Families of rows that turns and mirrors carry onto each other, the same ones carrying the whole set onto itself: the rest of each named row's family, in list order
3 families of 6 rows
lop: [ 11  17  17  -9   4   1  -7 -23]
lol: [-13  -9   0  22 -11   2 -11  12]
Zir: [  5  -8   3 -27  -7   8   8 -13]
Rizi: [ -7 -12   2  12 -23  13 -11  14]
Bined: [ 18  13   1   8   2 -12 -15  -6]
div: [-14  -4  18   9 -22  21 -11   2]
lilat: [  6   4   1  22 -12  -3 -20   9]
Zerod: [ -3  10  16  23 -14   8 -21   0]
gil: [  2   6   0  22   2 -12 -15   2]
befi: [  9  10   0   2  12 -16  -5 -13]
Zibup: [  0   4  18 -22  -4  14   3 -22]
Zazud: [ -8 -18   3 -13 -21  19   4   2]
Zatel: [  4  -1   0 -19   9  -6   9 -18]
Pilo: [-18 -19   1   1 -15  12   3   7]
Suso: [ 18   7   3 -16   4  -7  -1 -17]
pemib: [-11  -7  19 -12 -17  24   2  -9]
lor: [  9  20  16  13   0  -3 -19 -12]
kigo: [-10 -16   2 -19  -4   9  12  -8]

The rest of the family of kigo: lol, gil, befi, Zatel, Pilo
The rest of the family of pemib: lop, div, Zerod, Zibup, lor

Families of rows that turns and mirrors carry onto each other, the same ones carrying the whole set onto itself: the rest of each named row's family, in list order
4 families of 8 rows
sus: [ -4  -3  15 -14  -9  13  -4  12  -6  13  -4  23  12]
kupiv: [-13 -20  13   3   2  22  -1  11  -5  13 -22 -11   2]
far: [-10 -25  -9  -7  20 -11   3  10  17  20  -5   5   5]
tedat: [  1 -22   0  -7  19 -19  -3   6  15  22  -3   4  -1]
mukos: [  0  -8  15 -14  -5  11 -10  11   7   5  -5  25   6]
val: [-14  -5 -29  -9  -5  13 -10   8  -8  16 -14  -6  -4]
pobur: [ -3 -13  13 -18  -4   2   4  19  -1   4  -6  21  13]
Zol: [-20  13  -4   5  15   2   7 -12   1  19   6   2 -35]
Zadas: [-19 -24   3   8   0  27   9   2  -1  14 -21  -6  -7]
maf: [-23   9  -5   5  15   5  14  -4   1  25  18   2 -27]
Pefug: [17 -6 17  6 18 -8 19 -2 -3  3 16 -1 -8]
Geduv: [ 13 -13  17  -1  23   2  12   4   2  -7  13  -4 -18]
luve: [ -3 -11  -7   0   5 -23  18   6 -12  -1  11  25 -16]
gaval: [-10  -1 -28 -10  -2   5 -10  12 -23  12  -8  -8 -12]
kide: [  4   1  -8  13  -4  11  11 -27 -19   3  -3   7 -10]
nuv: [-19   6  -9  16   6   9  16  -6  -5  21  10  -4 -33]
Zod: [-10  11  -8   2  -6  17   3 -21 -22   3  -6   5  -7]
pozem: [ 16 -15  18   2  20   6  12   9  -3   3  16 -10  -6]
mog: [ -5  -3 -15   3   9 -16  14   5 -14  -4  22  14 -24]
Sot: [-25 -24   7   0   1  27   7   8  -9  15 -14 -10  -8]
Rekag: [17 -8 22  8 19  7 12 11  3  0  7 -2 -9]
Raf: [  2  -1 -14   1  -6  18   3 -29 -13   2  -2   1 -13]
Motif: [ -6 -12  -2   1   2 -18  15  11 -21   2  20  21 -19]
gop: [-21 -24  11  -8   0  21   7   4  -1  13 -24  -5 -10]
mise: [ -2 -12  -5   4  -3 -16  15   3 -10   2  16  23 -30]
lapib: [  1   3  11 -13  -6  10  -5  14  -5   4 -15  23   8]
kuvu: [-17  10  -7  10  20   7  13   0   8  17  12   0 -32]
Mas: [ -7 -18   4   1  22 -11   1  15  20  20   9   8   2]
vis: [-13   6 -30 -10   2   6  -7  13 -15   7 -13  -2 -17]
rapum: [ -8 -20  -4  -9  21 -13  -4   8  11  25   3   3  11]
vono: [ -9  -4 -22  -6  -5   6 -17  12 -16   9 -18  -4 -19]
mezi: [  1   3  -8   9  -2  16   3 -28 -21   7   7   2  -4]

The rest of the family of maf: sus, gaval, pozem, Sot, Motif, rapum, mezi
The rest of the family of kupiv: val, pobur, Pefug, nuv, Zod, mog, Mas
The rest of the family of lapib: far, Zadas, luve, kide, Rekag, kuvu, vis

